Small tables with named rows and columns. After each table, cells are looked up by row and column.

loni:
columns: rasifik, sivavi, busozi
kisi: [-0.25, -0.94, 0.50]
zumaz: [-0.90, 0.25, -0.85]
mekun: [0.59, -0.54, 0.48]
vekubi: [0.85, 0.36, -0.83]
motur: [-0.63, -1.00, -0.41]
pasoku: [0.68, 0.81, -0.85]
lidoseb: [-0.73, -0.67, -0.55]
maz: [0.78, 0.14, 0.46]

busozi of pasoku is -0.85
sivavi of zumaz is 0.25
rasifik of vekubi is 0.85
rasifik of maz is 0.78
rasifik of lidoseb is -0.73
busozi of kisi is 0.50

Table gal
|  | fatot | dafefe | rugi | fanik | baz | naz | suronut | lov | bol | sekepam |
|---|---|---|---|---|---|---|---|---|---|---|
| led | 70650 | 90829 | 88288 | 80731 | 83078 | 21104 | 7789 | 56624 | 81579 | 8900 |
| vumok | 8567 | 14626 | 86849 | 21866 | 11351 | 77717 | 74049 | 8102 | 40214 | 12937 |
| lisef | 9991 | 51559 | 89432 | 25896 | 16749 | 79301 | 27317 | 8992 | 44529 | 9719 |
| zufemi | 7987 | 13760 | 91036 | 18968 | 8560 | 66146 | 56978 | 8361 | 45796 | 12439 |
| torurul | 24754 | 85095 | 57249 | 27446 | 64675 | 86386 | 31149 | 10014 | 25374 | 19542 |
| kur | 7727 | 11929 | 91504 | 21425 | 8336 | 64830 | 68814 | 7803 | 49035 | 9607 |
| gabud | 13523 | 19895 | 78202 | 17983 | 24974 | 86312 | 88949 | 12252 | 18499 | 17028 |
| gek | 9440 | 10053 | 90170 | 30625 | 10829 | 65937 | 84085 | 8214 | 51502 | 10188 |
| vosi | 8866 | 12844 | 88773 | 21447 | 11049 | 77320 | 77563 | 8600 | 40758 | 11816 |

What is the dafefe of gabud in gal? 19895
What is the fatot of gabud in gal? 13523
What is the bol of vosi in gal? 40758
What is the fanik of lisef in gal? 25896
What is the baz of led in gal? 83078
What is the lov of gek in gal? 8214
Row with the largest fanik: led

rad =
	foratu	kod	reze	gezamo	zigul	pilubo
disul	-5.5	7.0	-0.8	-6.3	-0.2	1.9
rik	5.2	4.8	7.2	6.8	-6.8	-6.7
mil	7.2	7.2	-6.8	-6.7	7.2	-6.7
dekabi	5.8	4.6	7.1	6.7	-6.7	-6.8
lop	6.9	-6.3	-1.7	6.7	6.7	0.4
por	-3.9	6.2	-3.2	-4.7	4.3	3.6
nof	5.6	0.9	-1.6	4.7	6.1	-4.3
marekup	1.7	7.2	3.6	-4.9	-3.5	-6.7
rul	-0.9	5.9	-3.2	-3.1	5.2	0.5

lop, foratu => 6.9
por, pilubo => 3.6
lop, zigul => 6.7
dekabi, gezamo => 6.7
rik, reze => 7.2
marekup, gezamo => -4.9
rul, pilubo => 0.5
marekup, kod => 7.2
rik, gezamo => 6.8
rul, kod => 5.9
Which row has the largest pilubo? por

lidobi:
columns: pekipi, som, ded, biga, fosidu
non: [233, 152, 215, 113, 63]
segizi: [232, 190, 230, 100, 77]
larar: [207, 165, 97, 124, 191]
kol: [235, 219, 232, 80, 70]
rofeza: [56, 56, 236, 220, 56]
tob: [232, 138, 221, 104, 61]
zut: [92, 173, 81, 236, 234]
fizap: [230, 110, 209, 140, 67]
sos: [121, 65, 101, 211, 122]
rul: [234, 231, 229, 150, 229]
nidor: [233, 209, 229, 86, 78]
viz: [192, 67, 78, 205, 115]
zolopip: [230, 216, 226, 200, 225]
zabedi: [233, 205, 229, 83, 66]

sos, pekipi: 121
fizap, biga: 140
rul, pekipi: 234
segizi, biga: 100
larar, fosidu: 191
kol, biga: 80
non, fosidu: 63
nidor, som: 209
kol, ded: 232
non, pekipi: 233

givure:
columns: poguvu, beli, sapepil, gov, bak, mip, sorim, zovaluf, kuliza
kepes: [212, 176, 151, 155, 84, 230, 222, 173, 61]
dalef: [214, 59, 201, 68, 158, 187, 173, 151, 123]
bem: [156, 217, 157, 64, 226, 74, 133, 206, 114]
sir: [209, 179, 114, 111, 90, 225, 111, 161, 217]
nufik: [85, 179, 106, 106, 105, 123, 184, 137, 116]
fila: [218, 167, 185, 57, 103, 171, 163, 159, 194]

kepes, kuliza: 61
nufik, mip: 123
dalef, poguvu: 214
sir, bak: 90
fila, bak: 103
bem, beli: 217
fila, sapepil: 185
sir, mip: 225

Table litiron
|  | mibe | zirona | binu | taduzaz | zozo | bib | rulak | kevime | loz | mot |
|---|---|---|---|---|---|---|---|---|---|---|
| vob | 72.134 | 63.231 | 56.515 | 55.009 | 74.561 | 52.080 | 55.839 | 80.394 | 60.348 | 92.354 |
| mepetir | 54.225 | 57.775 | 55.132 | 62.971 | 59.460 | 57.157 | 64.896 | 41.021 | 57.973 | 32.453 |
| ves | 52.596 | 58.641 | 48.875 | 57.771 | 68.043 | 49.339 | 53.691 | 20.050 | 52.410 | 42.886 |
| pibokel | 42.726 | 45.182 | 47.078 | 46.494 | 63.361 | 60.038 | 69.183 | 27.916 | 47.485 | 54.702 |
| nuzes | 59.039 | 56.579 | 41.387 | 63.703 | 19.236 | 58.816 | 62.458 | 66.342 | 67.668 | 69.400 |
| morut | 40.207 | 51.297 | 67.159 | 60.312 | 47.838 | 52.943 | 56.929 | 35.426 | 54.852 | 44.330 |
| ritu | 49.573 | 58.592 | 48.774 | 61.686 | 61.497 | 57.746 | 50.401 | 51.309 | 42.938 | 34.882 |
| pelufo | 62.982 | 50.182 | 52.279 | 64.333 | 62.032 | 48.499 | 69.476 | 24.576 | 49.757 | 9.043 |
| gedil | 55.120 | 62.106 | 70.541 | 68.806 | 44.999 | 51.453 | 61.345 | 95.036 | 49.021 | 51.686 |
| zeri | 57.395 | 50.590 | 49.754 | 58.651 | 66.057 | 61.918 | 59.556 | 48.976 | 73.273 | 58.907 |
| dudi | 68.254 | 57.741 | 54.164 | 42.336 | 30.764 | 61.744 | 55.250 | 46.420 | 70.471 | 55.955 |

mibe of zeri is 57.395
taduzaz of dudi is 42.336
mibe of mepetir is 54.225
loz of morut is 54.852
mot of pibokel is 54.702
binu of ves is 48.875
kevime of pibokel is 27.916
mibe of vob is 72.134
loz of pibokel is 47.485
binu of gedil is 70.541
zozo of zeri is 66.057
zirona of vob is 63.231
loz of pelufo is 49.757
binu of dudi is 54.164
mibe of dudi is 68.254

